In the data rows, zero lies at 4.5, halfway between 4 and 5.
Every row has a hidden score from 0 to 30. What is each row's score? 15 is about the middle. The score is a weighted sum of the row's numbers plus the product of two more (or one squared), each taken from its middle value.
[5 4 4 5 6 5 4 4 3 2 2 2 4 5 5 3 6 6 5 4 4 4 4 6 3 6] ~ 9
[6 6 4 5 4 3 6 4 4 5 2 6 6 4 5 4 3 4 5 4 4 4 4 4 5 4] ~ 19
[5 6 4 6 6 4 6 3 3 5 6 2 6 4 6 5 6 5 4 4 5 4 3 4 4 6] ~ 13
[6 2 7 6 7 5 4 4 3 4 7 2 5 4 6 4 7 7 5 3 3 7 4 5 4 8] ~ 7
[4 6 3 5 7 4 4 4 4 3 4 2 7 5 6 5 3 6 5 3 6 4 4 4 5 7] ~ 8
[0 4 4 5 4 4 4 4 8 4 6 6 6 4 5 4 2 6 5 6 6 2 3 5 5 4] ~ 13
[6 2 7 6 6 3 4 6 4 5 6 6 6 4 3 4 3 4 4 3 4 8 4 3 6 3] ~ 13
[5 2 7 6 6 5 6 5 4 4 7 2 6 4 6 4 6 4 4 3 2 8 4 4 6 6] ~ 11
[5 2 7 6 6 4 4 4 3 2 2 2 5 5 6 4 6 6 4 4 3 7 4 4 4 6] ~ 20
[6 2 7 5 5 3 6 4 4 5 4 2 6 4 5 4 6 4 5 4 6 7 3 4 4 4] ~ 11
[3 6 4 3 2 5 4 4 6 7 6 6 5 4 4 7 6 4 5 8 6 5 7 5 3 4] ~ 18
[1 4 4 4 4 4 6 4 8 3 2 6 8 4 5 4 5 6 4 5 7 2 3 6 4 5] ~ 9
[2 4 4 4 3 4 6 3 5 2 4 6 3 5 5 4 3 7 5 3 2 2 4 4 4 4] ~ 18
[5 6 3 6 5 5 6 4 4 4 6 2 3 4 5 5 7 4 5 3 2 4 3 5 5 4] ~ 18
[6 4 4 2 3 6 4 4 4 5 4 6 6 4 4 2 5 3 5 4 3 4 7 4 3 4] ~ 11
[6 4 4 2 3 4 4 3 4 7 6 5 2 7 4 2 5 2 5 3 5 4 7 3 3 4] ~ 15
[6 6 4 5 4 4 4 4 4 7 4 5 2 5 4 5 2 2 4 4 6 4 5 4 6 4] ~ 17
[5 2 6 6 4 3 6 4 4 6 4 2 3 4 6 4 3 3 5 4 3 8 4 5 5 5] ~ 16
[6 2 7 1 3 9 4 5 4 8 7 5 5 8 3 4 6 1 4 6 7 8 9 4 4 4] ~ 23
[6 6 4 5 3 4 6 4 4 6 7 6 6 4 3 7 5 5 5 4 7 5 4 1 4 4] ~ 11
[5 4 4 3 3 4 6 4 4 4 2 2 3 4 6 3 4 2 4 3 2 3 5 3 3 4] ~ 16
[4 4 4 4 6 4 6 5 3 1 1 6 5 3 3 5 3 5 5 4 5 2 3 4 5 4] ~ 10
[5 6 3 5 5 4 4 5 4 5 5 6 7 4 4 5 6 4 5 3 8 4 4 2 4 4] ~ 10
[5 4 4 5 7 4 4 9 4 1 4 5 5 4 4 2 7 3 5 4 3 4 3 4 5 4] ~ 14
[7 6 3 5 4 4 6 4 4 7 7 6 5 4 3 5 2 5 4 4 4 4 4 4 5 3] ~ 17
[5 2 7 5 5 3 0 4 3 3 5 6 3 4 2 4 6 5 4 4 2 7 3 4 5 4] ~ 22
[5 6 4 6 6 4 4 8 4 4 6 6 3 4 4 7 7 3 4 5 4 5 4 6 7 4] ~ 22
[3 4 4 4 3 4 6 4 6 1 2 5 2 4 4 4 6 7 4 3 5 2 3 5 3 5] ~ 8
[5 4 4 4 6 4 4 9 4 1 2 6 7 4 3 2 4 3 4 4 2 4 4 4 6 4] ~ 11
[5 5 4 4 5 4 4 3 4 2 3 2 5 5 6 3 7 5 5 4 6 4 3 5 2 6] ~ 16
[5 4 4 4 5 4 6 4 4 2 2 5 5 4 4 4 6 5 5 4 4 2 4 3 3 4] ~ 13
[4 6 3 5 5 4 4 4 4 4 3 2 1 4 5 5 3 5 4 3 2 4 4 6 6 4] ~ 18
[5 4 4 2 5 4 0 3 4 3 3 5 5 4 4 4 7 6 4 4 6 2 4 5 1 4] ~ 18
[5 6 3 0 2 6 4 4 4 8 7 5 3 6 5 5 6 1 4 6 7 4 9 4 2 4] ~ 17
[5 4 4 4 5 4 4 5 4 5 5 6 5 4 4 2 4 3 4 4 8 4 3 3 5 3] ~ 15
[8 6 3 0 2 8 6 4 4 7 5 6 7 7 3 5 5 4 5 4 7 4 8 3 1 4] ~ 11
[5 4 4 2 3 4 0 4 4 4 6 6 7 4 5 4 3 5 5 4 7 2 4 3 1 4] ~ 17
[1 4 4 5 6 4 4 4 8 2 4 6 3 4 4 4 4 6 4 7 6 3 4 5 6 4] ~ 19
[6 4 4 3 4 8 4 5 4 5 7 6 1 4 2 3 6 3 4 6 4 4 7 5 3 4] ~ 9
[6 4 4 5 4 4 4 4 4 2 4 2 3 4 5 3 7 6 5 4 2 4 4 4 3 4] ~ 13
[3 4 4 2 2 4 4 3 7 6 4 6 2 5 4 2 5 4 4 8 6 4 7 6 2 4] ~ 21
[5 6 3 5 8 4 4 6 3 3 3 2 5 4 7 4 4 6 5 3 6 4 3 3 5 7] ~ 17
[5 2 7 6 6 4 4 6 3 4 2 5 3 4 4 4 4 4 5 4 5 7 4 5 6 3] ~ 19
[5 6 4 6 5 5 6 4 3 6 6 6 4 4 5 7 3 6 5 4 6 5 4 3 6 4] ~ 24
[6 4 4 3 5 4 0 3 4 4 3 5 3 4 3 3 2 6 4 3 7 4 3 3 3 4] ~ 15
[0 4 4 4 4 4 4 3 9 3 3 6 7 4 4 4 4 5 5 9 3 2 4 6 5 4] ~ 14
[6 6 3 2 4 6 4 4 3 5 2 6 4 6 3 5 8 2 5 6 6 4 7 4 2 4] ~ 15
[5 2 6 5 5 5 6 5 4 4 3 2 7 4 6 4 7 3 4 4 6 7 4 3 3 4] ~ 12
[5 4 4 4 5 4 6 4 4 3 2 6 3 4 4 2 4 6 5 3 6 4 4 3 4 3] ~ 16
[6 6 4 6 3 5 6 4 4 5 3 5 3 4 5 7 4 4 4 4 2 5 4 3 5 5] ~ 4
[1 6 4 7 6 5 6 4 9 4 6 5 2 4 4 7 4 7 5 8 3 5 4 7 8 4] ~ 19
[6 2 7 5 5 6 4 6 4 3 4 5 3 4 4 4 6 2 5 4 3 7 5 4 5 4] ~ 12
[1 4 4 5 6 4 6 3 6 2 5 6 3 5 5 4 7 6 4 4 5 2 4 4 5 4] ~ 20
[5 2 7 6 7 4 6 8 4 5 6 2 7 4 7 4 2 4 5 4 4 7 3 4 6 9] ~ 13
[5 4 4 2 5 4 0 4 3 5 4 6 4 4 3 4 2 8 5 3 7 2 4 4 2 3] ~ 19
[6 6 4 6 2 4 6 3 4 6 7 6 3 4 4 6 6 5 5 4 6 5 3 2 4 4] ~ 16
[4 4 4 5 7 4 4 6 3 3 7 6 5 4 4 4 5 5 4 4 5 2 3 3 5 4] ~ 17
[2 4 5 3 2 4 6 3 6 3 3 6 3 5 6 4 7 5 4 4 4 2 4 5 3 4] ~ 25
[4 6 4 6 5 3 4 8 4 6 4 5 7 4 4 7 2 2 4 8 4 5 4 5 7 4] ~ 21
[7 2 7 4 4 8 4 4 4 5 3 6 2 4 3 4 5 3 4 3 5 7 6 5 4 3] ~ 7
[6 2 7 6 5 5 4 4 4 5 5 5 3 4 4 4 3 3 4 4 3 7 5 5 6 4] ~ 12
[1 6 4 6 3 5 6 3 9 5 3 5 6 5 4 7 5 6 5 7 4 5 4 6 6 4] ~ 9
[5 6 3 6 5 5 4 4 4 4 7 6 6 4 4 5 5 4 5 4 2 4 3 2 6 4] ~ 14
[5 6 3 5 4 4 6 4 3 5 3 2 7 4 5 5 3 5 5 4 4 4 4 4 4 4] ~ 14
[6 7 3 6 6 4 4 4 4 3 6 2 3 5 6 5 7 5 4 4 2 4 4 5 4 6] ~ 13
[1 4 4 5 5 4 6 4 9 4 6 5 3 4 5 4 5 6 4 8 4 2 3 7 5 4] ~ 23
[6 6 4 5 6 5 0 4 4 5 6 6 5 4 5 7 5 6 4 4 6 5 3 4 5 4] ~ 21
[1 4 4 5 5 5 6 4 8 3 7 5 4 4 5 4 2 6 4 4 3 2 4 6 6 3] ~ 16
[6 4 4 3 4 4 6 4 4 6 6 2 5 5 6 2 2 3 5 3 7 4 4 5 5 4] ~ 6
[2 6 4 5 4 4 4 4 6 4 4 5 5 5 5 7 5 5 5 4 6 5 4 6 6 4] ~ 18
[5 6 3 5 6 4 0 4 4 3 5 6 1 5 4 5 6 5 4 3 2 4 3 7 6 5] ~ 20
[4 6 4 6 6 5 4 7 4 6 6 6 3 4 4 7 5 3 4 8 6 5 4 5 6 4] ~ 27
[7 6 4 4 3 5 6 4 4 6 5 2 4 4 7 5 4 3 5 3 4 4 5 4 4 5] ~ 23
[5 6 3 5 4 4 6 3 4 5 5 2 6 4 6 5 4 3 4 4 6 4 3 3 5 4] ~ 15
[6 4 4 5 4 4 6 3 4 5 6 2 7 5 6 2 5 4 4 4 2 4 4 3 4 4] ~ 15
[5 2 7 6 5 5 4 4 4 6 5 2 3 4 7 4 4 5 4 4 5 7 4 5 4 7] ~ 12
[5 2 7 4 4 4 0 3 4 5 3 6 7 5 4 4 5 4 5 3 6 7 4 5 3 4] ~ 17
[6 2 6 5 4 5 6 4 4 6 6 2 5 4 5 4 6 2 4 4 6 7 5 4 4 4] ~ 7
[4 4 4 5 8 4 4 9 4 0 3 6 4 4 3 5 6 4 4 4 4 2 4 5 6 5] ~ 9
[4 4 4 6 6 4 4 9 4 6 6 6 2 5 3 2 6 2 4 9 4 4 5 5 5 4] ~ 23
[7 2 7 5 3 5 6 4 4 6 6 5 7 4 2 4 5 4 5 3 5 7 4 3 4 4] ~ 3
[1 4 4 4 3 5 6 3 8 4 4 6 7 4 3 4 2 7 5 6 7 2 3 5 4 4] ~ 7
[1 6 4 6 3 4 6 3 9 4 2 6 5 4 3 6 6 6 5 8 8 5 3 6 4 3] ~ 11
[6 2 7 6 5 4 6 4 4 7 8 2 6 4 7 4 4 3 4 4 5 8 3 4 4 6] ~ 13
[6 2 7 5 4 4 4 4 4 5 3 2 5 5 6 4 3 6 5 4 3 7 4 5 4 4] ~ 23
[3 4 4 4 2 4 6 4 5 3 4 6 6 4 5 4 7 7 5 4 4 2 4 6 2 4] ~ 12
[6 6 3 6 7 4 4 4 3 4 1 2 3 5 6 5 3 6 4 4 4 4 4 4 5 7] ~ 8
[5 4 4 5 6 4 4 3 4 4 6 2 3 4 6 3 3 6 5 4 2 4 4 4 5 5] ~ 18
[2 4 4 4 2 3 6 3 6 4 4 6 6 3 4 4 4 6 5 4 7 2 4 4 2 3] ~ 7
[2 4 4 3 2 4 6 4 6 2 3 6 3 4 6 4 7 6 5 4 3 2 4 6 2 4] ~ 18
[4 6 4 8 9 4 4 6 4 2 4 2 3 4 7 7 4 7 4 4 3 5 3 6 7 9] ~ 8
[6 6 4 5 4 5 4 3 3 6 6 2 2 5 6 5 2 5 4 4 5 4 4 5 5 6] ~ 17
[3 6 4 1 1 4 4 4 6 8 3 6 4 5 5 7 4 3 5 9 4 5 9 5 3 4] ~ 27
[3 6 4 6 4 4 6 3 5 3 2 5 4 4 5 7 5 7 4 3 2 5 4 6 6 4] ~ 13
[0 6 4 6 6 5 6 4 9 3 5 6 5 4 4 5 5 7 5 7 5 4 4 7 8 4] ~ 15
[5 4 4 5 7 4 6 5 3 4 6 6 3 3 3 4 2 6 4 4 4 3 3 4 7 4] ~ 21
[6 4 4 3 3 3 4 4 4 7 4 5 6 7 4 2 3 2 5 4 8 4 5 2 4 4] ~ 17
[6 2 7 5 5 4 4 5 4 4 3 5 5 4 4 5 5 4 4 4 5 7 4 4 4 5] ~ 11
[5 2 7 6 6 4 6 4 4 5 3 2 1 4 7 4 2 5 5 4 6 7 4 4 6 5] ~ 23
[2 4 4 5 6 4 6 3 7 3 7 5 4 4 4 4 6 8 6 4 4 2 4 7 3 4] ~ 4
[3 4 4 6 9 4 6 8 4 0 3 2 7 5 6 4 6 6 5 4 4 2 4 5 6 8] ~ 6
[5 4 4 3 5 5 0 3 4 3 6 5 5 4 4 4 7 6 5 3 6 2 3 4 1 5] ~ 9
[5 6 4 5 7 4 4 9 3 2 4 6 1 4 4 5 6 3 4 4 4 4 5 4 7 4] ~ 23
[5 4 4 4 6 4 0 5 4 4 5 5 5 4 4 2 5 5 4 4 7 4 4 5 4 4] ~ 10
[5 6 4 6 6 4 4 9 4 5 3 6 3 5 4 5 2 3 4 4 7 4 4 5 7 4] ~ 17
[5 6 4 4 4 5 0 3 3 4 6 6 7 4 4 7 6 6 4 3 5 5 4 2 2 3] ~ 16
[5 6 3 4 5 4 6 5 3 4 5 2 6 4 5 5 7 3 4 3 7 4 4 5 5 4] ~ 1
[7 6 4 3 2 6 6 3 3 7 7 6 5 6 4 7 7 3 5 4 6 5 7 3 3 4] ~ 13
[5 5 4 5 7 4 4 8 3 4 3 6 5 5 5 3 2 4 5 4 6 4 4 5 7 5] ~ 19
[2 4 4 4 3 4 6 3 7 4 4 6 7 4 4 4 4 6 5 4 6 2 3 5 3 4] ~ 8
[6 4 4 6 4 4 6 4 4 6 7 6 4 4 3 2 3 5 5 4 5 4 4 4 5 4] ~ 8
[5 2 7 7 7 4 6 6 4 4 6 2 4 4 6 4 5 5 5 4 3 8 4 4 6 9] ~ 7
[2 6 4 6 4 5 6 4 7 5 6 5 3 4 5 7 4 6 4 3 6 5 3 6 7 4] ~ 15
[4 4 4 6 8 5 4 9 4 2 8 6 5 4 4 2 6 4 4 3 4 4 3 5 6 4] ~ 7
[4 2 7 5 5 4 6 3 4 5 3 2 7 4 6 4 5 4 5 3 7 7 4 4 4 3] ~ 12
[6 4 4 5 4 3 4 5 4 7 5 6 7 4 4 3 2 3 4 3 6 4 4 4 7 4] ~ 14
[6 6 4 6 7 4 4 5 4 3 4 2 7 5 5 5 2 6 5 4 3 4 4 4 6 6] ~ 11
[2 4 4 5 3 4 4 4 7 6 7 6 2 4 3 2 3 6 4 6 7 4 4 5 5 3] ~ 12
[5 6 3 0 4 8 4 5 3 7 2 6 6 6 2 5 5 2 4 9 5 4 9 5 2 4] ~ 17
[5 4 4 3 5 4 0 4 3 2 4 6 6 4 4 4 7 6 4 3 4 2 3 4 1 5] ~ 12
[5 2 7 6 6 4 6 7 4 3 3 2 4 4 5 4 7 3 4 4 4 7 4 3 5 4] ~ 16
[5 2 7 5 6 5 4 4 4 3 5 2 6 4 5 4 8 6 5 4 4 7 4 5 3 6] ~ 7
[5 6 4 6 5 4 6 4 4 5 7 6 4 5 3 6 5 5 5 4 6 6 4 3 6 4] ~ 10
[4 6 4 5 7 5 0 7 4 1 3 5 5 3 3 7 6 5 4 4 2 5 4 5 7 3] ~ 15
[6 6 3 5 3 4 6 3 4 5 4 6 6 4 3 5 4 5 4 3 7 4 3 3 4 4] ~ 6
[4 6 3 4 4 4 4 6 3 6 6 6 5 6 3 5 7 1 4 9 3 4 7 4 3 4] ~ 19
[4 4 4 5 7 4 4 8 3 2 5 5 6 4 3 5 2 5 4 5 3 2 3 5 8 4] ~ 17
[6 4 4 5 7 4 4 4 4 2 2 2 6 4 6 2 7 7 6 4 4 4 4 6 1 8] ~ 1
[1 4 4 4 5 4 4 4 7 1 4 6 6 4 6 4 5 5 4 4 2 2 4 5 5 4] ~ 19
[1 6 4 6 6 4 6 4 9 5 7 6 5 4 5 7 2 7 4 4 6 5 4 7 7 4] ~ 13
[5 2 7 7 4 4 6 4 3 6 6 2 3 4 6 4 3 3 4 3 3 7 4 3 6 4] ~ 18
[6 2 7 6 5 4 6 3 4 5 3 6 2 5 4 4 3 5 5 4 5 7 4 4 5 4] ~ 17
[5 6 4 4 6 4 0 4 4 3 3 6 6 4 3 7 4 7 3 3 3 5 4 5 4 4] ~ 18
[2 4 4 4 2 4 6 4 7 4 2 6 6 4 3 4 4 6 4 7 5 2 4 5 3 4] ~ 2
[6 4 4 0 3 8 4 7 4 5 2 6 3 8 2 3 5 1 4 8 2 4 9 4 1 5] ~ 11
[2 4 4 6 4 4 6 4 8 6 7 6 3 4 4 2 3 6 4 8 3 4 3 7 5 4] ~ 18
[7 6 3 0 1 9 4 4 4 8 5 6 6 7 4 5 3 1 4 3 3 4 9 4 2 4] ~ 8
[6 6 4 5 4 4 6 3 4 5 3 5 2 5 4 7 5 5 4 4 7 5 4 4 5 4] ~ 19
[2 4 4 5 5 4 6 4 6 2 3 6 6 4 5 4 3 8 4 4 6 2 3 6 4 4] ~ 16
[6 4 4 0 1 6 6 4 4 7 6 6 5 5 5 4 6 4 4 4 4 2 9 4 0 5] ~ 15
[7 4 4 5 4 3 6 4 3 4 5 6 5 4 4 2 7 5 4 3 1 4 4 4 2 4] ~ 13
[5 4 4 4 3 4 4 4 4 4 4 5 3 6 4 2 6 3 4 4 4 4 3 3 3 4] ~ 21
[1 6 4 6 6 5 4 3 9 3 2 6 4 5 4 7 3 6 4 8 3 5 4 6 8 5] ~ 12
[5 2 6 7 7 4 6 6 3 3 3 2 5 4 6 4 4 5 4 4 4 7 4 4 6 8] ~ 4
[6 2 7 5 6 4 4 8 4 2 1 6 5 4 3 4 6 4 4 4 3 7 4 5 6 3] ~ 18
[3 6 4 6 3 4 6 3 5 5 2 5 2 4 4 7 4 7 5 4 5 5 4 6 5 5] ~ 6
[6 2 6 4 6 4 4 4 4 5 4 2 2 5 6 4 7 7 6 4 7 7 3 5 2 7] ~ 16
[5 2 7 6 9 4 6 9 4 2 2 2 7 4 7 4 4 6 4 4 5 7 4 4 6 9] ~ 10
[4 4 4 4 7 5 4 8 4 1 5 6 4 5 4 4 3 4 5 3 2 3 4 5 6 4] ~ 18
[5 4 4 5 6 4 6 4 3 3 3 6 6 5 3 4 3 6 4 3 3 2 4 4 4 4] ~ 9
[2 4 4 5 5 4 6 3 7 2 4 6 6 4 5 4 7 8 4 4 5 2 4 6 3 5] ~ 10
[5 6 3 3 4 5 4 7 4 6 4 6 8 5 4 5 7 1 5 6 6 4 6 4 3 3] ~ 19
[4 4 4 5 6 4 4 7 4 3 7 5 5 4 5 5 5 4 4 6 3 2 3 7 5 4] ~ 22
[2 4 4 3 3 5 6 4 7 3 3 6 1 5 6 4 4 5 5 4 7 2 4 5 3 4] ~ 19
[3 4 4 0 1 4 6 4 5 5 4 5 5 4 4 4 6 5 4 5 4 2 8 5 1 4] ~ 15
[1 6 4 6 4 5 6 4 9 4 4 6 6 4 5 7 2 6 5 7 2 5 4 6 8 3] ~ 17
[2 6 4 6 4 4 4 4 8 5 7 6 5 4 4 7 4 5 5 6 4 5 4 6 7 3] ~ 16
[1 6 4 6 5 4 6 4 9 4 3 6 4 4 5 7 2 7 5 5 5 5 4 6 8 4] ~ 16
[3 4 4 2 2 4 4 3 5 5 3 6 5 6 3 2 6 3 5 7 5 4 7 4 2 4] ~ 19
[2 6 4 5 3 4 6 4 8 7 5 6 2 4 4 7 3 5 4 8 6 5 5 6 6 5] ~ 17
[6 4 4 3 5 4 0 3 4 3 3 6 5 4 3 2 6 7 4 4 6 4 4 5 1 4] ~ 16
[5 6 3 5 7 4 0 8 3 2 6 6 3 4 4 5 7 5 4 4 3 4 3 4 6 4] ~ 22
[3 6 4 3 2 4 6 4 5 7 4 5 5 4 3 7 5 5 4 5 6 5 7 6 4 4] ~ 12
[6 4 4 4 3 4 0 4 4 4 5 5 2 4 3 2 6 6 4 3 3 4 4 3 2 3] ~ 11
[5 4 4 6 6 4 4 9 4 5 7 6 6 4 4 2 3 2 4 7 3 4 4 5 8 4] ~ 20
[7 4 4 1 3 6 4 4 4 5 2 6 5 6 4 2 3 2 4 4 2 3 7 2 3 4] ~ 12
[5 6 3 3 4 6 4 6 4 7 7 6 3 5 4 5 3 2 4 8 5 4 8 5 4 5] ~ 17
[5 4 4 5 6 4 4 3 4 4 5 2 4 5 6 2 4 7 5 4 5 4 4 4 4 4] ~ 16
[5 2 7 4 3 5 6 4 4 5 2 2 7 5 6 4 5 3 4 4 6 7 5 4 4 4] ~ 17
[4 6 4 6 8 4 4 4 4 5 5 2 6 5 6 6 2 7 5 3 6 5 4 5 6 9] ~ 6
[5 4 4 4 3 4 6 4 4 6 7 2 5 4 6 2 4 3 5 3 3 4 5 4 4 4] ~ 11
[6 2 7 4 3 4 6 4 4 5 2 6 6 5 3 4 5 4 4 3 6 7 4 3 3 4] ~ 13
[6 6 4 6 4 4 6 3 4 6 5 2 4 4 6 5 2 4 4 3 3 4 3 4 6 4] ~ 21
[4 6 4 5 5 5 4 9 4 6 7 6 7 6 2 5 3 1 4 9 2 4 6 4 5 4] ~ 15
[2 6 4 5 1 4 6 4 8 7 4 5 4 4 6 7 3 6 5 4 6 5 5 7 6 4] ~ 16
[7 4 4 4 2 5 6 3 4 7 6 6 2 5 6 2 3 3 5 4 5 4 6 3 2 4] ~ 16
[4 6 3 7 8 4 6 7 4 4 6 2 5 4 6 5 2 6 4 4 4 4 4 3 8 6] ~ 17
[5 4 4 6 4 4 4 3 4 4 6 6 3 5 5 2 5 4 5 4 3 4 4 3 5 4] ~ 14
[1 4 4 5 4 3 6 4 7 4 5 6 7 4 6 4 2 7 4 4 5 2 3 5 5 5] ~ 14
[5 2 7 6 7 4 4 4 4 6 6 2 4 5 7 4 2 6 5 3 6 7 4 4 5 9] ~ 10
[5 6 4 5 4 4 6 4 3 5 3 2 7 4 6 5 3 3 4 4 5 4 4 4 5 4] ~ 17
[5 6 4 7 6 4 6 5 4 4 5 5 7 5 4 7 3 5 5 4 3 5 4 3 8 4] ~ 15
[2 6 4 6 4 4 6 3 8 5 3 6 4 4 4 7 5 5 5 7 4 5 4 7 7 4] ~ 16
[6 4 4 3 3 4 0 3 4 5 7 6 6 4 3 2 2 5 4 4 6 4 4 3 3 4] ~ 14
[2 6 4 6 4 4 6 3 7 5 3 5 1 4 5 7 3 5 4 5 7 5 3 5 7 4] ~ 17
[5 6 4 5 7 4 0 8 4 3 2 6 2 4 3 7 6 5 4 4 4 5 4 5 6 5] ~ 13
[4 6 4 7 8 4 4 9 5 3 3 6 7 4 3 7 5 4 5 9 2 5 4 7 8 4] ~ 21
[6 2 7 5 5 4 4 5 4 6 6 6 3 5 3 4 3 4 5 4 5 7 4 3 6 4] ~ 19
[5 4 4 4 5 5 4 4 4 2 2 2 6 5 6 2 4 6 5 4 2 4 4 5 2 6] ~ 13
[6 6 4 6 3 5 6 4 4 5 4 6 4 4 4 5 3 5 5 4 5 4 3 2 5 4] ~ 12
[6 4 4 5 3 4 6 4 3 6 5 6 3 4 4 2 2 4 4 3 5 4 4 4 5 4] ~ 12
[1 6 4 6 5 5 4 4 7 1 2 6 2 4 5 7 6 5 4 5 4 5 4 5 7 4] ~ 11
[2 4 4 3 2 4 6 4 7 2 1 5 3 4 4 4 6 6 5 4 8 2 3 5 2 4] ~ 9
[5 6 3 2 3 4 6 4 3 5 2 2 3 4 6 5 6 2 5 4 5 4 7 5 3 4] ~ 20
[6 7 3 5 6 5 4 3 4 3 5 2 7 4 5 5 6 6 4 4 1 4 4 5 3 6] ~ 9
[2 4 4 5 4 4 4 4 8 5 6 6 4 4 5 4 2 5 5 8 4 2 3 7 5 4] ~ 18
[7 4 4 1 1 7 4 4 4 6 4 5 3 6 4 2 3 3 4 3 3 4 8 2 2 4] ~ 8
[5 7 3 5 5 5 4 4 4 3 3 2 1 4 5 5 7 7 5 3 3 4 4 5 4 4] ~ 18
[2 4 4 3 3 4 6 4 6 4 6 5 6 4 4 4 5 6 5 3 7 3 4 4 3 4] ~ 6
[2 4 4 1 2 4 6 4 9 6 1 6 1 4 5 5 6 5 5 7 6 2 8 7 3 4] ~ 25
[5 4 4 4 5 4 0 3 3 6 7 5 1 4 4 2 2 7 4 3 7 4 4 4 4 3] ~ 17
[6 2 7 6 6 4 4 7 3 4 5 6 3 5 4 4 5 4 5 4 4 7 3 5 6 5] ~ 19
[6 2 7 1 2 9 4 4 4 9 7 6 4 6 3 4 2 1 5 8 4 7 9 6 5 5] ~ 18
[2 6 4 6 5 4 4 3 7 4 3 5 4 4 4 7 2 5 4 6 2 5 3 6 8 4] ~ 13
[5 2 7 6 5 4 6 6 4 5 5 2 4 5 6 4 4 3 5 3 3 7 3 5 6 5] ~ 19
[1 4 4 4 4 4 6 3 7 2 3 5 6 4 5 4 6 6 5 3 4 2 4 5 4 5] ~ 7
[0 4 4 5 6 4 4 4 9 2 7 6 7 4 4 4 6 6 4 6 2 2 3 5 6 5] ~ 15
[4 4 4 5 5 5 4 9 4 8 7 6 6 7 3 3 2 1 5 9 2 4 7 4 7 5] ~ 16
[5 4 4 6 6 4 4 8 3 5 5 6 3 4 4 3 5 3 5 6 7 4 4 5 6 4] ~ 22
[6 6 3 2 3 5 4 4 3 6 1 6 2 4 4 5 2 3 4 3 7 4 6 5 3 4] ~ 12
[6 2 7 5 3 6 4 3 4 5 5 6 6 4 4 4 4 3 4 3 2 7 5 4 6 4] ~ 7
[6 6 3 2 3 5 4 4 4 6 6 6 6 6 2 5 7 3 4 6 2 4 7 4 3 4] ~ 17
[6 6 4 5 6 4 4 4 4 5 7 2 3 5 8 5 5 6 5 3 5 4 4 5 4 9] ~ 12
[1 6 4 5 3 4 4 3 9 6 5 6 4 5 4 7 3 5 4 7 6 5 4 6 6 3] ~ 24
[6 6 4 1 3 8 4 4 3 6 2 5 3 5 3 5 4 2 4 6 2 4 9 5 4 3] ~ 18
[6 6 3 4 3 4 6 4 3 5 2 2 2 5 5 5 5 2 4 4 2 4 5 3 4 4] ~ 19
[3 4 4 0 1 4 6 4 5 6 2 6 5 5 5 4 2 5 4 3 6 2 7 5 2 4] ~ 19
[6 4 4 5 4 4 6 4 4 4 5 2 5 4 7 2 6 2 4 4 3 4 4 4 4 4] ~ 15
[4 6 4 6 3 4 6 4 4 6 7 6 7 4 4 7 2 6 5 3 5 5 3 5 5 4] ~ 11
[3 6 4 2 2 4 4 4 6 6 2 6 3 5 5 6 5 4 4 7 4 5 9 5 2 4] ~ 20
[5 6 3 4 4 4 6 4 3 6 6 2 6 4 5 5 4 4 5 4 6 4 4 4 5 3] ~ 12
[5 6 3 6 4 5 6 4 4 6 6 2 3 5 6 5 3 3 4 3 3 4 4 4 6 4] ~ 18
[1 6 4 6 6 4 4 4 7 3 2 5 5 4 4 7 6 6 5 6 7 5 4 6 6 4] ~ 12
[2 4 4 2 1 4 6 4 7 5 4 6 7 4 4 5 6 5 4 6 2 2 6 5 3 4] ~ 13
